A single turn carries every row of the set below to another of its rows. Some are shown first; where does it send the rows asked next?
K_987: -17  39 -21 -63   6  -4  -6  -5   6 -17  -5 -12 -44  17  38  28   1  25 -23 -13  41 -11  -7 -17
K_252:   2  47 -32 -11   0 -18 -11 -17 -23 -17 -11   0 -31  30 -18  22   3  -3   1 -32  28   7 -38 -17
K_315: -16  40 -30 -63   1  -6 -16 -24   8 -22   0 -10 -44  19  20  21  -1  29 -32 -22  41 -12 -16 -19
K_198: -20   7 -11 -18   0  -8  -5  -9 -22 -18  -6  -6 -41  10  37   4  31  20 -18  19   6  20  28 -20
K_889:  -7  -5 -16 -62  11  -2   1 -18  18 -14 -11 -15   6  50   4  -2  24  -2 -11  36  39  12 -29 -22
K_358:   7  47 -20  -6   6 -17   4  -4 -22 -11 -16  -3 -33  32  -1  27   1 -15  12 -22  26   7 -23 -18
K_674:  -2  41 -24 -52   3  -7  -5 -35  15 -22   0 -13 -49  28  18  15  -8  13 -29 -20  38 -15  -5 -24
K_398: -20   8 -27 -18 -10 -11 -26 -44 -20 -28   4  -3 -40  12   2  -9  28  29 -37   1   6  17   8 -24
K_293: -16 -14 -29  -1   3  -4 -12  -8  20 -27  -7  -6 -18 -36  10   8  23  13 -23   5  27  -2 -24 -24
K_396: -12  46 -33 -21   0 -15 -16   4 -31 -15 -14   1 -27  19  -7  33  11  11   3 -29  31  10 -44 -11
K_95: -34   6 -24 -28  -7  -8 -25 -14 -28 -23  -1  -3 -36   2  22   4  37  40 -30   9  10  22   7 -17
K_558:  -4 -14 -22   8   6  -4  -2 -15  26 -25  -9  -9 -22 -29  11   3  17  -1 -19   7  24  -4 -12 -28
K_470: -12 -15 -22   2   7  -3  -3  -2  22 -23 -10  -7 -20 -34  19   9  22   6 -17  10  26  -2 -15 -25
K_465:  -6  25 -14 -29  10 -10   6 -39  13   0 -12  -8   0 -17 -24   7   4 -13 -28 -14  28  42 -31 -35
K_132: -15  36 -23  -8   1  -7  -2 -32  -8 -28  -3 -11  27  59 -10   5  19   7  -9  11   7  14  -9 -27
K_975:  -3  40 -15 -53   8  -6   5 -16  13 -16  -5 -14 -49  26  37  22  -7   9 -19 -11  38 -14   4 -22
K_660: -19  23  -5 -38  15  -7  14   1   5   8 -20  -9   4 -27   7  25  13  -6 -15  -1  31  47 -24 -28
K_483:  -6   8 -14  -7  -2 -11  -6 -39 -15 -23  -1  -7 -45  20  16 -10  22   9 -25  11   3  16  28 -27
K_191:  -8 -13 -28   4   2  -5 -10 -20  24 -28  -6  -7 -20 -31   3   2  19   7 -25   2  26  -3 -21 -27
K_545: -34  34 -22 -22   2  -3  -6   1 -19 -23  -7  -8  33  46  10  20  31  24  -5  17  11  19 -14 -19
K_507: -24  23 -18 -41   9  -8  -2 -17   4   1 -14  -6   6 -29 -14  19  14   5 -28 -12  32  46 -41 -28
K_533:  -7  -4 -20 -62   9  -3  -4 -25  18 -16  -9 -14   6  49  -3  -5  23   0 -14  32  39  11 -33 -22
K_801:  -7  45 -22 -17   6 -14  -1  17 -29  -9 -18  -1 -29  22  10  37   9  -1  13 -20  29  11 -30 -12
K_594:  -2  24  -2 -25  16  -9  23 -22  14   7 -18 -11  -2 -15  -3  13   3 -24 -15  -2  28  43 -15 -35
K_528: -13  -5 -21 -66   9  -2  -7 -19  15 -16  -9 -14   8  46  -1  -1  27   6 -15  32  40  12 -37 -20
K_669: -30  35 -30 -19  -3  -5 -15 -22 -16 -29  -2  -7  32  49 -10  11  28  25 -14   8  10  17 -23 -22
K_697: -12  -5 -17 -66  11  -2  -2 -13  15 -13 -11 -14   8  45   6   1  27   3 -11  36  40  13 -32 -20
K_353: -19  35 -15 -10   6  -5   8  -9 -11 -21  -9 -12  28  56  11  13  22   5   1  21   7  16   0 -24

K_669 moves to -> K_132
K_533 moves to -> K_889
Now find these:
K_801 moves to -> K_396
K_660 moves to -> K_507
K_987 moves to -> K_315
K_470 moves to -> K_293
K_483 moves to -> K_198

A single turn carries every row of the set below to another of its rows. Some are shown first; where does it send the rows asked next?
K_775: -19  -8  25 -23  17  -3  10  -9   4  -1  30 -13 -40   1 -27  19
K_103:   8   9 -26   2  28   1  13  -3  -4 -23 -14   0  23  -5  18   4
K_668:  -5  -5  24 -20  -6   6   1   3   2   3  17 -25 -37   0 -29  11
K_228: -39 -10   6  -8  23 -27   3  10 -10  12  -9  -3  12  -6  34  30
K_553: -10 -15 -25   2  22  -8  10  21  13 -20  28   9 -24  -7  23 -17
K_539: -16  -9  55 -18  19  -9  10 -11   3  -5  16  -9  -1  -2 -26  15
K_686: -25  -6   2  -6   4 -18  -4  20 -13  17 -22 -14  13  -8  31  25
K_521:   3  -8 -32   2   6   5   8  27  10 -10  10  -6 -28  -8  19 -14
K_796:   9   5 -20   2  22  -3   7   1  -2 -30  -8   4  28  -5  20  -6
K_200:  -3  -5  53 -16  -1  -1   4   0   1  -1   4 -20  -1  -2 -28  10
K_375: -12 -12  36 -21   0  -8  -2   4   7 -10  37 -11 -30   0 -26   0
K_703: -31 -13  14  -6   5 -30  -9  24  -8   5  -6  -2  21  -7  34  13
K_443:   2   5 -21   0  34  -6  13  -6  -2 -29  -4   8  25  -6  20   1
K_367: -10  -8 -38   0  28   1  19  12  10  -8  15   0 -34  -7  19   0
K_210: -10  -3  43 -19  15   2  15 -13   0   5   0 -21 -10  -2 -30  27

K_210 moves to -> K_200
K_228 moves to -> K_686
K_796 moves to -> K_443
Now find these:
K_775 moves to -> K_668
K_553 moves to -> K_367

